In the rows, 128 means zero.
Rotation paths and how fast each direction turns (deg/step)
Each turn is a multiple of 5 degrees from 10 to 175, or 0.
Each row of a path follows its step; steps can be skipped.

step 0: [128 127 122 127 122 126 140 132 140 131 127 126 120 130 122 131 120 129
 144 127 127 131 134 141 134 130 133 127 136 129 131 129 129]
step 1: [132 118 130 130 138 130 131 121 125 126 138 137 135 122 130 124 131 124
 126 131 128 129 115 139 128 136 125 134 118 136 130 125 125]
step 2: [112 139 134 131 125 129 127 121 137 135 120 128 132 125 134 136 131 135
 126 120 127 128 131 133 128 127 124 132 133 118 136 126 123]
step 3: [137 123 118 127 134 118 114 130 135 129 136 122 131 133 125 121 140 131
 131 128 126 123 132 137 125 127 132 124 133 130 123 126 127]
step 4: [124 136 125 127 119 129 134 124 119 124 133 140 128 125 124 126 129 131
 133 113 130 130 126 130 128 120 127 121 125 138 139 127 135]
step 5: [129 132 132 120 129 129 121 138 130 128 128 121 132 121 132 125 121 130
 117 131 128 131 129 142 134 138 116 129 134 127 125 133 136]
step 6: [131 127 121 122 123 130 125 120 126 127 119 129 132 124 127 137 135 132
 139 131 128 136 122 125 130 127 125 116 129 128 124 117 114]
step 7: [136 134 125 122 125 130 129 136 136 129 127 130 115 124 126 120 137 114
 128 126 123 124 124 132 124 130 129 137 129 124 141 130 131]
step 8: [127 132 123 130 131 136 132 128 129 136 136 133 130 115 125 132 123 139
 124 131 126 125 127 136 132 118 130 132 123 132 115 119 129]
step 9: [117 126 121 128 125 133 125 132 129 113 128 131 129 133 134 121 130 131
 134 130 128 134 131 135 123 130 121 134 131 124 133 135 113]
Speeds:
[129 130 127 128 134 128 127 131 130 124 127 130 130 131 127 131 126 130
 130 131 129 128 131 127 127 127 125 127 130 125 130 123 128] => 115
[126 129 126 123 128 129 127 129 134 127 129 131 128 126 129 126 130 131
 128 124 126 128 125 133 129 130 127 127 129 131 128 125 126] => 0

step 0: [132 134 119 130 135 125 138 132 129 125 119 132 121 133 127 132 116 123
 131 128 127 119 128 125 118 128 118 117 131 121 120 123 131]
step 1: [129 124 133 139 129 116 131 120 135 128 127 118 131 130 137 135 132 136
 135 130 129 125 124 133 128 123 113 121 128 135 120 130 131]
step 2: [117 126 116 125 128 136 123 122 133 122 119 126 117 121 129 129 120 129
 139 135 128 127 120 127 123 129 120 120 133 131 131 135 131]
step 3: [128 124 133 133 131 124 130 127 132 123 120 130 123 127 135 126 137 121
 132 138 131 129 136 119 127 119 115 121 140 120 120 129 120]
step 4: [123 133 120 135 123 126 134 125 130 136 126 122 129 137 141 133 127 139
 128 141 130 125 121 122 119 124 128 119 129 128 135 134 124]
step 5: [128 123 127 128 129 122 125 128 124 126 130 126 119 123 139 125 131 123
 148 139 132 132 128 127 124 124 127 122 113 119 128 127 130]
step 6: [125 118 128 134 136 128 131 137 125 127 117 124 125 132 127 129 128 128
 129 130 124 126 120 130 113 113 126 127 130 122 128 136 115]
step 7: [128 123 125 121 117 124 123 120 134 131 125 129 128 136 132 128 140 131
 134 134 136 119 128 131 117 116 123 125 122 131 134 118 123]
step 8: [123 129 123 128 131 126 123 131 120 138 120 132 124 119 131 130 122 139
 142 129 128 130 137 127 118 128 122 131 124 128 132 130 114]
step 9: [128 137 125 129 131 115 126 134 120 124 130 126 122 135 128 131 134 124
 132 123 134 124 124 134 118 124 120 123 137 114 131 119 122]
Speeds:
[127 127 126 128 125 135 129 129 127 130 130 131 127 128 129 126 125 127
 132 129 129 127 132 130 127 126 129 127 128 128 122 125 131] => 140
[133 123 126 126 129 128 132 128 126 128 126 128 131 132 125 125 128 129
 130 127 127 128 128 127 126 126 128 130 121 128 130 127 128] => 45

step 0: [125 131 132 130 128 120 119 139 130 126 123 128 127 122 123 133 133 133
 135 131 128 118 117 138 133 127 139 130 134 132 123 132 127]
step 1: [122 134 138 118 126 139 117 128 123 130 120 133 131 127 133 130 130 134
 126 136 137 123 124 134 135 134 127 131 123 127 121 127 130]
step 2: [132 126 132 134 134 134 113 132 117 133 127 124 134 135 130 132 129 133
 131 131 140 126 120 121 128 120 131 127 133 129 127 135 126]
step 3: [128 134 135 129 127 137 118 137 124 123 124 119 118 135 129 124 128 133
 133 130 120 125 125 130 133 128 132 130 139 124 121 126 135]
step 4: [128 136 139 117 128 131 123 130 132 126 118 122 132 133 126 129 124 128
 124 139 125 130 119 124 128 128 133 124 128 128 123 142 122]
step 5: [124 133 130 126 119 141 119 134 130 129 130 118 136 125 126 135 126 123
 128 133 134 124 124 133 128 118 140 129 133 129 132 125 128]
step 6: [129 130 138 134 123 132 121 124 127 121 125 130 129 138 134 130 118 120
 125 130 132 125 117 134 131 131 134 133 135 130 124 133 139]
step 7: [121 131 125 129 135 125 119 135 132 134 131 121 130 139 127 132 122 127
 132 134 129 122 114 129 135 133 138 123 122 126 121 129 128]
step 8: [132 128 135 122 132 138 120 131 123 130 130 127 126 123 121 129 128 127
 130 139 125 119 120 136 138 123 133 138 122 124 130 133 135]
step 9: [121 133 139 129 121 125 125 128 118 135 124 124 131 126 137 131 129 128
 134 131 132 125 121 123 136 122 135 131 127 133 120 139 133]
Speeds:
[125 129 128 126 127 127 129 130 131 129 124 129 129 130 129 129 128 130
 128 125 125 131 126 131 126 130 125 126 125 130 121 128 131] => 120

step 0: [123 138 127 118 125 134 137 122 121 116 140 123 136 136 129 128 133 123
 128 117 135 134 122 131 131 132 125 126 125 134 122 124 132]
step 1: [133 125 119 136 126 128 121 127 130 131 124 122 128 119 117 120 125 139
 133 126 117 128 126 133 125 118 127 137 126 131 130 132 143]
step 2: [126 127 121 124 137 133 137 125 129 131 137 131 142 133 134 143 127 120
 130 126 132 137 123 125 130 123 131 120 137 119 133 130 134]
step 3: [128 123 131 128 115 124 128 132 134 118 129 119 126 124 133 121 126 136
 127 116 120 128 129 124 140 133 132 140 130 130 122 128 138]
step 4: [130 132 129 123 137 134 134 115 131 135 130 125 134 127 119 127 130 119
 135 125 137 137 119 121 117 125 122 131 126 132 133 123 137]
step 5: [132 127 117 134 123 131 127 134 134 117 132 125 135 128 122 137 130 132
 123 118 116 128 130 146 139 123 127 126 127 129 127 129 132]
step 6: [125 132 125 118 130 128 126 115 122 133 132 119 128 132 137 126 121 131
 134 131 126 130 125 119 122 121 138 131 139 124 128 127 143]
step 7: [133 120 125 130 130 127 136 136 135 120 126 133 136 124 126 128 134 128
 128 114 136 131 120 126 137 130 119 135 128 134 127 141 136]
step 8: [124 132 125 132 119 134 128 126 130 131 135 118 133 123 124 126 123 121
 131 128 120 139 123 126 121 127 133 130 129 121 123 108 136]
step 9: [132 127 130 120 139 126 130 119 134 125 133 123 134 132 122 135 128 136
 127 122 125 129 136 132 139 126 128 130 123 135 142 141 137]
Speeds:
[128 128 129 125 126 130 126 127 128 130 124 129 125 131 131 132 126 131
 129 126 131 128 127 127 133 130 130 130 132 126 129 129 128] => 100
